A hidden rule labels the rows of this table. It goes by one to three of the table's principal directions, not those with the most spread.
< 0.46  0.83  0.37  0.90 -0.94  1.79 -4.73  2.85 -0.97 -0.53  0.02  0.47  1.94  0.34 -1.09  1.02 -0.25 -0.52  0.50 -0.28  0.53  1.32  0.48  2.69  0.54  1.51  0.28  2.48  0.50 -0.27  0.53 -1.00> kite
< 0.93  0.71  1.13  0.89 -0.29 -2.02 -1.78 -0.01  0.93  0.06  1.71 -0.57 -0.30  0.24  0.38 -2.50 -1.33 -0.77  0.43  0.06  0.77  2.98  3.39 -2.81 -0.03 -0.11 -1.92  0.99  0.87 -0.16 -2.09  1.32> kite
< 0.60  0.85 -0.99  0.30 -0.82  0.14 -5.58  2.70 -0.52 -1.89 -0.73 -0.38  1.48  1.91 -1.82 -0.56 -0.08  0.47  0.22  1.79  1.18  2.77  2.26  1.58  0.08  0.04  0.03  2.67  1.39 -0.64  0.72  0.34> quill
< 0.15  0.38 -0.82  0.72  0.31  1.67 -1.46  0.65  1.03 -0.01  0.26 -0.75  1.13  1.00  0.07  1.92  0.93 -1.44 -0.26 -0.41  0.59  1.91 -0.08  0.59 -1.03  0.48 -0.92  1.83 -0.16  0.67 -0.88 -0.64> knot
<-0.86 -0.62  0.06  0.47  0.01 -0.48  1.28  1.76 -0.73 -0.68 -1.50  0.91  1.27 -0.53  1.10  0.24  0.47 -0.36  0.16 -0.76  0.13 -1.31 -0.04  1.25 -0.69  0.15 -0.28 -0.71 -0.26  0.47  0.84  0.14> lake
< 0.20  0.69  0.35  0.79 -0.08 -1.55  0.20 -0.92  0.89 -0.49  0.32  0.03 -0.68  0.92 -0.14 -1.59 -0.52 -0.35 -0.37  1.17  0.34  1.69  2.20 -0.97 -1.36 -0.32  0.37  0.55  0.42  0.20 -1.03  0.90> quill
< 0.23  0.13 -0.28 -0.77 -0.70  0.77 -1.19  0.62 -0.96 -0.54 -0.27 -0.03  0.69 -0.19 -1.20  0.15 -0.49  0.82  0.25  0.67  0.05 -0.65 -0.20  1.30  1.87 -0.03  0.10 -0.05  0.80 -0.72  1.00 -0.38> lake
< 1.25  0.27  0.79 -0.89 -0.34 -1.80 -1.13 -1.46  0.36  0.56  1.61 -1.00 -1.52 -0.44 -0.57 -2.54 -1.76  0.83  0.41  0.41  0.15  1.23  2.23 -3.04  1.69 -0.64 -1.02 -0.12  1.09 -0.86 -1.42  1.28> kite
<-0.74 -0.09  0.61 -0.52 -0.24  3.20  0.97  0.74 -0.16  0.66 -0.19  0.81  0.83 -0.66  0.45  3.34  0.92 -1.05 -0.51 -2.33 -0.72 -0.61 -2.37  2.84  0.04  1.76  1.08 -0.45 -0.88  0.60 -0.10 -1.35> kite
<-0.47 -0.62 -0.68 -0.67  1.15 -0.42  5.03 -3.15  0.98  0.62 -0.01 -0.80 -1.53 -0.08  0.89  0.18  0.36 -0.10 -0.69  0.15 -0.43 -1.59 -1.09 -1.58 -0.31 -1.36 -0.22 -1.83 -0.42  0.24 -0.64  0.19> clay
< 0.38 -1.09 -0.83 -3.57 -0.56 -0.20  1.68 -1.99  0.23  0.49  0.09 -1.00 -0.22 -2.46 -0.17  0.39 -0.60  1.70  0.08 -0.49 -0.38 -1.39  0.22 -1.82  2.94 -0.17 -0.83 -3.33  1.41  0.07 -0.60  0.96> quill
<-0.59 -0.52  1.61  0.42  0.76 -2.23  4.29 -1.62  0.20  1.00  0.35  0.75 -2.14 -0.73  1.97 -1.88 -0.41 -0.29 -0.21 -1.18 -0.72 -1.29  0.11 -1.93 -1.22 -0.49  0.31 -1.85 -1.16  0.12 -0.93  0.92> kite
<-0.39 -0.99 -0.40  0.50  0.93 -1.55  2.16  0.28  0.63 -1.01 -1.96 -0.83  0.65  0.06  1.25 -0.11 -0.06 -1.01 -0.13 -0.56  0.67 -0.53  1.64 -0.92 -1.18 -1.14 -1.13  0.17  0.96  0.87 -0.40  1.08> clay
< 0.06 -0.82  0.27 -1.15  0.45 -0.19  1.09 -1.11  0.79  1.62  1.20 -0.43 -1.20 -1.29  1.09  0.34  0.49  0.39  0.21 -1.54 -0.69 -0.25 -1.58 -2.81  0.41  0.06 -1.00 -1.76 -0.96  0.32 -0.71  0.31> bean
<-0.72 -1.43 -0.59 -1.63  1.53 -1.24  6.91 -4.09  0.69  1.85  0.50 -0.54 -2.76 -1.31  2.03 -0.32  0.69  0.75 -0.53 -0.83 -1.06 -3.12 -2.23 -3.00 -0.11 -1.46 -0.41 -3.85 -1.53  0.14 -0.74  0.50> bean
< 0.73 -0.30 -0.12 -2.94 -0.90  0.75 -0.10 -1.71 -0.14  1.72  1.46 -0.07 -1.05 -2.21 -0.79  0.56 -0.23  1.90  0.18 -0.58 -1.00 -1.00 -1.38 -0.93  2.29  0.81  0.23 -2.31 -0.40 -0.19 -0.41  0.00> bean
< 0.49 -0.96 -0.40 -0.79  0.88 -1.48  1.99 -2.15  1.52  0.11  0.01 -2.01 -0.72 -0.61  0.48 -0.53 -0.68 -0.07  0.10 -0.04  0.24 -0.16  0.82 -3.93  0.89 -1.60 -1.86 -0.83  1.41  0.38 -0.98  1.08> lake
< 0.41  0.76  1.23  0.89 -0.37 -1.28 -0.57  0.00  0.30 -0.27  0.73  0.17 -0.37  0.49 -0.01 -1.80 -1.12 -0.62  0.00  0.26  0.35  1.68  2.43 -0.66 -0.40  0.03 -0.21  0.85  0.54 -0.21 -1.19  0.78> kite
< 0.28 -0.99 -0.01 -1.00  0.58 -0.86  1.45 -1.18  1.03  0.31 -0.08 -1.37 -0.35 -1.02  0.79  0.05 -0.48 -0.15  0.13 -1.02  0.05 -0.20  0.58 -2.82  0.84 -0.72 -1.48 -1.02  1.01  0.46 -0.99  0.92> bean
< 0.03  0.31  1.91 -0.71 -0.79 -1.10 -1.03  0.28 -0.51  0.67  1.46  1.14 -1.89 -0.18 -0.14 -2.12 -0.46  1.35  0.29 -0.25 -0.94  0.81 -0.47 -1.39  0.81  0.39  0.82 -1.44 -0.87 -0.98  0.28  0.72> kite
< 0.48 -0.27  0.51 -3.01 -1.06  0.63  0.69 -1.69 -0.71  1.76  1.54  0.46 -1.50 -2.29 -0.78  0.00 -0.47  2.22  0.23 -0.60 -1.34 -1.72 -1.91 -0.58  2.81  0.69  0.62 -2.94 -0.66 -0.69  0.10 -0.08> bean
< 0.39  0.51  0.34 -0.88 -0.92  0.60 -1.70 -0.02  0.01 -0.01  0.70  0.19 -0.10 -0.12 -1.09  0.00 -0.37  0.70 -0.01  0.41 -0.23  1.02  0.16  0.23  1.04  0.67  0.69 -0.21  0.45 -0.28 -0.03  0.01> quill
<-0.21 -0.58  0.39 -0.82  0.44 -1.02  2.36 -1.50  0.12  0.03 -0.04 -0.50 -1.25 -0.27  0.50 -1.03 -0.62  0.43 -0.14 -0.14 -0.28 -0.83  0.10 -1.71  0.97 -0.98 -0.08 -1.59  0.62 -0.49 -0.16  0.71> kite
<-0.90 -0.21  1.51 -0.42 -0.50 -1.31  2.22  0.21 -0.10  0.33  0.22  1.71 -0.91 -0.79  1.38 -1.09  0.24  0.30 -0.22 -1.09 -0.80 -0.10 -0.06 -0.45 -0.84  0.70  0.77 -2.53 -1.12  0.27 -0.26  0.93> quill
< 0.79  0.79  0.90 -0.28 -0.78 -0.14 -2.70 -0.32 -0.06  0.56  1.61  0.26 -1.17  0.17 -1.41 -1.21 -0.63  1.10  0.33  0.91 -0.48  1.29 -0.27 -1.00  0.96  0.36  0.78  0.34 -0.16 -0.75  0.23 -0.04> bean
< 0.67  1.06  2.72 -0.64 -1.58 -1.50 -1.00 -0.07 -0.36  0.36  1.94  1.09 -1.53 -0.39 -0.69 -3.03 -1.90  0.75  0.21 -0.06 -0.55  1.79  2.06 -0.98  1.47  0.56  0.36 -0.86  0.20 -1.07 -1.08  1.23> bean
< 0.09  0.00 -0.99  0.11 -0.42  2.73 -4.37  2.76 -0.12 -0.19 -0.49 -0.03  2.41 -0.05 -0.61  3.10  1.30 -0.43  0.33 -0.81  0.35  1.05 -1.38  2.08 -0.13  1.66 -0.03  1.71 -0.08  0.75  0.88 -1.29> bean
<-0.52 -0.92  0.26 -2.24 -0.02 -0.43  3.43 -1.85 -0.18  0.35 -0.12  0.00 -1.32 -1.28  0.40 -0.30 -0.29  1.31 -0.25 -0.47 -0.90 -1.95 -1.12 -1.18  1.80 -0.56  0.46 -3.39  0.31 -0.42  0.29  0.60> kite
< 0.11  0.23 -0.39 -0.88 -0.55 -0.71  0.50 -0.86 -1.13 -0.06 -0.31  0.74 -0.97 -0.14 -1.12 -1.20 -0.38  1.70 -0.13  1.55 -0.40 -1.54  0.02  1.21  0.37 -0.32  1.59 -0.75 -0.30 -0.69  0.89  0.14> knot
< 1.14  0.62  0.57 -3.73 -2.66  1.02 -3.96 -0.35 -0.55  0.47  1.61  0.60 -0.58 -1.69 -3.01 -0.20 -0.98  3.18  0.33  0.94 -1.10  0.96 -0.45 -0.02  3.79  1.53  1.63 -2.10  0.89 -0.83  0.66  0.31> knot
< 0.53  0.96  0.00  1.53 -0.16 -0.53 -3.03  0.92  0.14 -0.60  0.64 -0.15  0.32  1.46 -0.63 -1.23 -0.31 -0.44  0.22  1.24  0.79  2.26  1.71 -0.11 -0.76 -0.02 -0.31  2.22  0.35 -0.35 -0.28  0.07> kite
< 0.26  1.12  0.17  1.92 -0.63  1.23 -3.40  2.71 -0.65 -0.66  0.02  0.62  2.06  0.99 -0.53  0.55 -0.02 -1.32  0.26  0.08  0.85  1.58  1.16  2.87 -0.78  1.11 -0.32  2.92 -0.05  0.00 -0.01 -0.90> bean
< 0.16 -0.17  1.06 -1.37 -0.68 -0.17  0.31 -0.83 -0.69  0.32  0.77  0.23 -0.73 -1.29 -0.43 -0.93 -1.16  1.22  0.34 -0.14 -0.65 -0.96 -0.38 -0.86  2.66  0.16  0.45 -1.98  0.82 -0.90  0.40  0.15> kite
< 0.46  0.68  1.92 -2.99 -2.72  0.77 -0.86 -0.36 -1.09  0.51  1.43  1.69 -0.58 -2.16 -2.08 -0.61 -1.42  2.40  0.19  0.14 -1.52 -0.44 -0.67  1.02  3.69  1.60  1.75 -3.05  0.39 -0.89  0.63  0.13> lake
<-0.11  0.09  1.43 -2.71 -1.75  0.53 -0.23  0.22 -0.58  0.58  0.86  1.41 -0.88 -1.40 -0.75 -0.12 -0.20  1.83 -0.05 -0.81 -1.34  0.03 -1.15  0.41  2.01  1.26  1.31 -2.92 -0.47 -0.47  0.38  0.49> knot
<-0.85 -0.43  2.41 -0.66  0.12 -2.67  5.41 -1.87 -0.73  0.55  0.40  1.27 -3.03 -0.63  1.29 -3.22 -1.16  0.90 -0.27 -0.58 -1.26 -2.06 -0.15 -1.61  0.59 -1.12  0.88 -3.45 -0.83 -1.10 -0.05  1.30> bean
<-0.10  1.18 -0.63  4.16  0.42  1.16 -4.56  4.10 -0.79 -1.60 -1.17  0.37  2.98  2.61 -0.01  0.79  0.64 -2.53  0.24  0.53  1.78  2.03  1.73  3.92 -2.84  0.72 -0.26  5.37 -0.02  0.19  0.49 -1.34> kite
<-0.42 -0.72 -0.89 -1.72  0.07  0.84  2.99 -1.27  0.04  0.02 -0.85 -0.34  0.11 -0.87  0.10  1.42  0.31  0.40 -0.47 -0.35 -0.36 -1.85 -0.95  0.67  0.90 -0.31  0.13 -1.85  0.28  0.25  0.09 -0.08> knot
< 0.91  1.53  1.04  0.26 -1.20  0.56 -1.80 -0.88 -0.01 -0.12  1.52  0.23 -0.29  0.47 -2.07 -0.96 -1.47  0.19 -0.04  1.61 -0.10  1.38  1.00  0.61  1.41  0.44  0.87  1.01  0.86 -0.77 -0.32 -0.43> lake
<-0.03  0.15 -2.02  0.95  0.04  1.29 -3.06  2.47 -0.72 -1.63 -1.75 -0.46  2.64  1.23 -0.84  1.49  0.77 -0.44  0.14  1.08  1.23  0.34  0.58  2.86 -0.47 -0.02 -0.36  2.50  0.87  0.13  1.22 -0.83> bean
<-0.27 -1.08  0.36 -1.92  0.14  0.72  3.00 -1.62  0.21  1.07  0.12 -0.26 -0.65 -2.00  0.58  1.29 -0.05  0.53 -0.02 -1.57 -1.01 -2.19 -2.13 -1.17  1.79  0.07 -0.10 -2.74  0.00  0.23  0.02 -0.14> lake
< 0.04 -1.54 -1.99 -2.06  1.05  0.90  1.95 -1.85  0.91  0.54 -0.74 -1.99  0.37 -1.35  0.79  2.30  0.57  0.11 -0.16 -1.10  0.18 -1.46 -0.81 -1.57  1.06 -0.55 -1.24 -1.41  1.01  0.75 -0.69  0.09> quill
<-0.99 -0.55 -0.98  0.82  0.46 -0.20  0.63  2.09 -0.98 -1.76 -2.35  0.20  1.68  0.88  0.68  0.28  0.62 -0.47 -0.04  0.21  0.77 -0.99  0.52  2.10 -0.73 -0.68 -0.27  0.38  0.53 -0.05  1.31  0.02> kite
<-1.27 -0.78 -1.34  1.34  2.20  0.44  5.21 -2.58  0.36 -0.27 -1.30 -0.71 -0.76  1.08  1.02  1.05  0.96 -0.81 -0.72  0.91 -0.16 -2.92 -2.60 -0.03 -1.16 -1.78  0.83 -0.56 -0.29  0.10  1.15 -1.17> kite
< 0.47  0.28  0.62 -0.55 -0.33 -1.11  0.56 -1.53 -0.13  0.02  0.81 -0.26 -1.18 -0.16 -0.72 -1.90 -1.32  0.86  0.11  1.04 -0.18 -0.16  0.87 -1.36  1.53 -0.73  0.10 -0.78  0.83 -0.88 -0.17  0.53> bean
< 0.49 -1.01 -2.18 -1.32  0.82  1.57 -0.07 -1.26  0.20  0.19 -0.48 -2.20  1.02 -0.94 -0.30  2.14  0.07  0.23  0.23 -0.14  0.53 -1.55 -0.86 -0.66  2.09 -0.61 -1.36 -0.02  1.53  0.06  0.10 -0.74> kite
<-0.02 -0.04 -0.41 -0.80  0.01 -0.26  1.68 -1.33 -0.95  0.31 -0.31  0.30 -1.15 -0.21 -0.60 -0.62 -0.28  1.18 -0.23  0.84 -0.46 -2.08 -0.59  0.98  0.45 -0.58  1.19 -0.75 -0.44 -0.66  0.59 -0.13> bean
<-0.10 -0.22 -0.11 -0.79 -0.10  0.04  1.07 -0.63 -0.01 -0.78 -0.84 -0.41 -0.02  0.08 -0.64  0.10 -0.50  0.38 -0.26  0.55 -0.07 -0.64  0.18  0.21  1.00 -0.64  0.46 -0.58  1.16 -0.22  0.45  0.23> knot
<-0.03  1.01 -0.77  2.53  0.16  2.33 -2.76  2.35 -0.20 -1.26 -0.74 -0.23  2.74  1.88 -0.51  1.96  0.45 -2.26 -0.10  0.35  1.28  1.50  0.74  3.49 -1.12  0.65 -0.38  3.83  0.57  0.23  0.13 -1.53> bean
< 0.14  0.84 -0.80  1.31 -0.18  1.50 -3.21  0.61 -0.58 -0.81 -0.36  0.29  0.85  1.22 -1.73  0.84  0.24  0.22  0.04  1.94  0.26  0.28 -0.82  2.19 -0.29  0.53  1.97  2.11  0.41 -0.28  1.65 -1.46> kite
< 0.62  0.43  0.76 -0.39 -0.36  0.52 -2.84  0.71  0.67  0.68  1.61 -0.38 -0.58  0.45 -0.39 -0.07  0.12  0.03  0.24 -0.67 -0.17  2.50 -0.34 -1.51  0.52  0.47 -0.82  0.69 -0.43 -0.29 -0.67  0.20> lake
< 0.13  0.46  0.25  0.29 -0.52  0.72 -1.76  1.11 -0.40 -0.17  0.01  0.52  0.59  0.21 -0.55  0.38  0.01 -0.10  0.05 -0.02  0.06  0.60  0.10  1.40 -0.11  0.74  0.52  0.89 -0.08 -0.04  0.22 -0.37> bean
<-0.50  0.43 -0.24  3.21  0.79 -0.80 -0.76  2.29 -0.39 -1.04 -1.48  0.66  1.29  1.72  1.04 -0.36  0.59 -1.89 -0.08  0.16  1.11  0.62  1.74  2.14 -3.54  0.00  0.07  3.07 -0.65  0.57 -0.01 -0.17> knot
< 0.60  1.13 -0.63  1.08 -0.62  1.50 -4.70  1.63 -0.66 -0.82  0.40 -0.10  1.38  1.35 -1.85  0.32 -0.07  0.06  0.36  1.65  0.69  1.55  0.14  1.88  0.67  0.49  0.26  2.59  0.63 -0.72  1.03 -1.16> bean
<-0.59 -0.66 -1.43 -0.46  0.85 -0.06  3.03 -1.60  0.08 -0.47 -1.23 -0.58 -0.06  0.05  0.42  0.57  0.37  0.15 -0.50  0.62  0.15 -1.80 -0.31  0.25 -0.16 -0.96  0.34 -1.05  0.53  0.15  0.29 -0.05> quill
< 0.25  0.21 -0.55  0.76  0.12 -0.85 -0.37  0.24 -0.68 -0.45 -0.61  0.02  0.09  0.51 -0.52 -0.99 -0.31  0.27  0.15  1.18  0.42 -0.72  0.79  0.76 -0.48 -0.71  0.06  1.13  0.00 -0.30  0.55  0.00> lake
< 1.58 -0.18 -0.29 -1.89 -0.56 -1.16 -2.27 -1.09  1.66  1.42  2.29 -1.56 -0.19 -1.80  0.26 -0.69 -0.66  0.41  0.63 -0.90  0.42  2.55  2.34 -4.32  1.22  0.48 -2.91 -0.66  0.73  0.63 -2.81  1.51> knot
<-0.37 -0.48 -0.55 -0.59  0.44  0.50  1.91 -1.05 -0.65  0.99  0.11  0.30 -0.57 -0.90  0.65  0.57  0.48  0.51 -0.07 -0.49 -0.47 -2.13 -1.65  0.46  0.20  0.14  0.43 -1.31 -1.00 -0.14  0.24 -0.59> kite
Which label does each new row get?
< 0.74  1.69  0.01  0.67 -0.98  0.75 -5.43  1.31  0.43 -0.64  1.24  0.16  0.20  2.10 -1.80 -0.47  0.11  0.07 -0.13  1.57  0.53  4.16  1.47  0.83 -0.70  0.96  0.86  2.56  0.21 -0.42 -0.37 -0.03> ~ quill
<-0.65 -0.24  0.88  0.90  0.70 -0.13  3.12 -0.56  0.17  0.05 -0.20  0.14 -0.23  0.03  1.32 -0.01 -0.22 -1.28 -0.28 -1.01 -0.09 -0.78 -0.11 -0.05 -0.41 -0.34 -0.27 -0.48 -0.13  0.09 -0.54 -0.11> ~ bean
<-1.33 -0.80 -0.86  0.24  0.68 -0.42  3.35  0.19 -0.37 -0.73 -1.87  0.67  0.35  0.19  1.17  0.50  1.16 -0.06 -0.43  0.08 -0.11 -2.02 -1.04  1.17 -1.41 -0.62  0.56 -1.37 -0.66  0.46  1.13  0.00> ~ knot
<-0.25 -0.45 -1.02  0.71  1.05  0.72  0.74 -0.81  0.18 -0.03 -0.70 -0.66  0.25  0.21  0.14  1.22  0.53 -0.35 -0.06  0.37  0.11 -1.30 -1.39 -0.01 -0.39 -0.45  0.36  0.50  0.16  0.32  0.76 -0.92> ~ bean
< 0.05 -0.36  0.36 -0.84 -0.24  1.01 -0.40 -0.10  0.70  1.39  1.27  0.15  0.17 -1.57  0.80  1.44  0.66 -0.12  0.25 -1.75 -0.55  0.42 -1.47 -1.28  0.39  1.35 -0.59 -1.30 -0.77  0.76 -0.70 -0.29> ~ kite
<-0.57 -0.97 -0.57 -0.01  0.69  1.25  1.73 -0.39  0.25  0.89 -0.25 -0.03  0.84 -1.52  1.28  2.27  1.01 -0.55  0.14 -1.43 -0.34 -1.89 -2.36 -0.20 -0.11  0.66 -0.35 -1.16 -0.63  0.99  0.35 -1.01> ~ bean
< 0.52 -0.61 -0.49 -1.87 -0.68 -0.19 -1.46  1.00 -0.12  0.03 -0.04 -0.62  0.95 -1.34  0.02  0.21 -0.22  0.70  0.50 -0.93  0.31  0.33  1.05 -0.76  1.62  0.26 -1.75 -0.86  0.80  0.10 -0.50  0.85> ~ bean
<-0.75 -0.91 -1.87  0.74  1.56 -0.96  2.69  0.14 -0.31 -1.40 -2.41 -1.06  0.55  1.37  0.92 -0.10  0.62 -0.54 -0.32  0.72  0.93 -1.64  0.57  0.57 -1.13 -2.16 -0.96  0.59  0.51 -0.06  0.71  0.32> ~ lake
< 0.27 -0.76 -0.16 -1.91 -0.26 -0.73  0.00 -0.64 -0.15  0.81  0.35 -0.13 -0.88 -1.47 -0.03 -0.44 -0.01  1.66  0.38 -0.34 -0.60 -0.94 -0.80 -1.78  1.23 -0.08 -0.20 -1.94 -0.20 -0.12  0.28  0.62> ~ bean
<-0.07  0.60  0.98  0.62 -0.38 -1.43 -1.54  1.29  0.05 -0.28  0.31  0.92 -0.92  1.23  0.09 -1.77  0.20  0.18 -0.09  0.24 -0.03  2.09  1.10 -0.31 -1.63  0.12  0.55  0.61 -0.89 -0.19 -0.21  0.99> ~ knot
<-0.01  0.65  1.41  0.74 -1.03 -0.41 -1.74  2.29 -1.00 -0.44 -0.12  1.43  0.79 -0.06  0.09 -0.93 -0.61 -0.40  0.23 -0.69  0.21  0.93  1.80  1.91 -0.42  1.17  0.39  0.81 -0.11 -0.16 -0.25  0.34> ~ kite
<-0.38 -1.28 -1.60 -0.11  1.24 -2.06  2.07  0.08  0.64 -0.20 -1.35 -0.94  0.31 -0.20  2.06 -0.35  0.92 -0.40 -0.02 -0.67  0.83 -0.48  1.44 -1.77 -1.85 -1.16 -2.04 -0.53 -0.20  0.93 -0.87  1.35> ~ knot
< 0.88  0.74  1.07  0.14 -1.05  0.13 -5.28  2.39  0.46  0.75  1.86  0.39  0.41 -0.05 -0.20 -0.29  0.17 -0.12  0.64 -1.09  0.14  3.60  0.85 -1.03 -0.31  1.68 -0.97  1.36 -0.71  0.22 -1.00  0.41> ~ bean
< 0.97  0.73  1.59 -0.50 -1.13 -0.31 -4.06  1.13 -0.05  0.52  1.55  0.35 -0.96  0.10 -1.28 -1.32 -0.73  0.95  0.51 -0.09 -0.44  2.28  0.33 -1.12  0.93  0.70  0.26  0.76 -0.20 -0.66 -0.09  0.52> ~ lake
<-0.73 -0.43  0.17  0.60  0.33 -1.48  0.83  1.06  0.03 -0.77 -1.05  0.49  0.07  0.46  1.02 -0.84  0.50 -0.15 -0.05 -0.11  0.14  0.12  0.50 -0.46 -1.38 -0.46 -0.06 -0.46 -0.25  0.30  0.47  0.80> ~ knot
< 0.26 -0.08 -0.42  0.23 -0.11 -1.17  0.08  0.14 -0.89 -0.42 -0.98  0.22  0.16 -0.26 -0.50 -1.02 -0.56  0.64  0.22  0.98  0.24 -1.45  0.98  0.80 -0.17 -0.55  0.32  0.48  0.25 -0.13  0.64  0.25> ~ lake
<-0.70 -0.50 -0.43  1.29  1.30  0.53  2.80 -0.85  1.07 -0.37 -0.84 -0.76  0.65  0.45  1.24  1.45  0.52 -1.80 -0.43 -0.48  0.32 -0.51 -0.55 -0.39 -1.12 -0.57 -0.50  0.25  0.42  0.87 -0.32 -0.51> ~ bean
<-0.40 -1.02 -1.45 -0.17  1.14 -0.88  3.05 -1.22  0.50 -0.37 -1.60 -0.92  0.14 -0.22  1.00  0.48  0.41 -0.31 -0.34  0.05  0.40 -1.61  0.47 -0.59 -1.01 -1.16 -0.53 -0.52  0.44  0.77 -0.24  0.48> ~ knot
<-0.02  1.28 -0.48  1.93 -0.05  0.91 -2.49  1.03 -0.12 -1.32 -0.29  0.16  0.81  2.43 -1.16  0.05  0.19 -0.83 -0.36  1.80  0.77  1.86  0.87  2.27 -1.25  0.08  1.05  2.79  0.37 -0.37  0.45 -0.77> ~ quill
<-0.10 -0.39 -2.23 -1.14  0.77  1.57  3.15 -3.29 -0.20  0.62 -0.14 -0.89 -0.64 -0.36 -0.93  1.52  0.56  1.10 -0.43  1.67 -0.48 -3.31 -2.92  0.62  1.28 -1.11  0.72 -1.25 -0.19 -0.33  1.11 -1.47> ~ lake
< 0.79  0.55  0.46 -1.80 -1.92  2.17 -3.92  0.74 -0.66  0.64  1.41  0.62  0.86 -1.63 -2.01  1.23 -0.41  1.51  0.59 -0.01 -0.70  0.42 -1.38  0.99  2.93  1.95  0.78 -0.72  0.39 -0.34  0.83 -0.93> ~ bean
< 0.47  0.36  0.05  0.11 -0.15 -1.15 -0.48 -0.52  1.09  0.00  0.61 -0.38 -0.13  0.11  0.28 -0.84 -0.34 -0.47 -0.12  0.15  0.49  1.94  2.32 -1.44 -0.90  0.12 -0.72  0.40  0.42  0.53 -1.67  1.00> ~ quill
<-0.88 -0.01 -0.56  0.86  0.70  0.60  2.30 -1.08 -0.09 -0.08 -0.66  0.67 -0.53  0.71  0.05  0.76  0.98  0.01 -0.54  1.02 -0.52 -1.63 -2.25  1.16 -1.34 -0.31  1.82 -0.41 -0.99  0.18  1.30 -1.02> ~ knot
<-0.16  1.41  0.86  2.49 -0.68  1.55 -2.37  2.57 -0.93 -0.51  0.20  1.45  1.90  0.98 -0.16  0.60 -0.02 -1.76  0.04 -0.21  0.58  1.28  0.85  3.82 -1.22  1.64  0.56  2.63 -0.51 -0.04 -0.05 -1.29> ~ kite
< 0.39 -0.40  2.13 -1.70 -0.73 -0.10  0.67  0.06  0.06  1.75  1.78  0.29 -1.00 -2.08  0.76 -0.36 -0.70  0.32  0.51 -2.66 -1.01 -0.01 -0.81 -2.01  2.04  0.71 -1.46 -2.06 -0.76 -0.21 -1.09  0.61> ~ lake
<-0.51 -0.47  0.58 -0.85  0.13 -0.69  2.68 -1.10  0.22  0.41  0.09  0.41 -1.28 -0.46  0.63 -0.46  0.15  0.51 -0.27 -0.41 -0.77 -0.84 -0.95 -1.06  0.06 -0.36  0.43 -2.06 -0.62 -0.01  0.04  0.52> ~ knot
< 0.06 -0.73  0.31 -1.00  0.42  0.20  1.95 -1.45  0.62  0.50  0.58 -1.11 -0.21 -1.14  0.74  0.41 -0.61 -0.27  0.13 -1.13 -0.16 -0.62 -0.35 -2.15  1.98 -0.42 -1.39 -1.57  1.04 -0.08 -0.76  0.15> ~ kite
< 0.48  0.32  0.22 -0.82 -0.70  1.13 -1.25  0.01 -0.27  0.34  0.63 -0.05  0.28 -0.59 -0.84  0.60 -0.49  0.29  0.11 -0.26 -0.14  0.17 -0.12  0.67  1.41  0.69  0.10  0.04  0.39 -0.28 -0.19 -0.38> ~ bean
< 0.43  0.63 -0.92  1.77  0.04  0.96 -3.97  2.03 -0.05 -0.92 -0.34 -0.48  1.96  1.26 -0.74  0.77  0.28 -0.95  0.37  0.81  1.12  1.62  0.87  1.34 -0.73  0.36 -0.57  3.16  0.63  0.17  0.40 -0.79> ~ bean
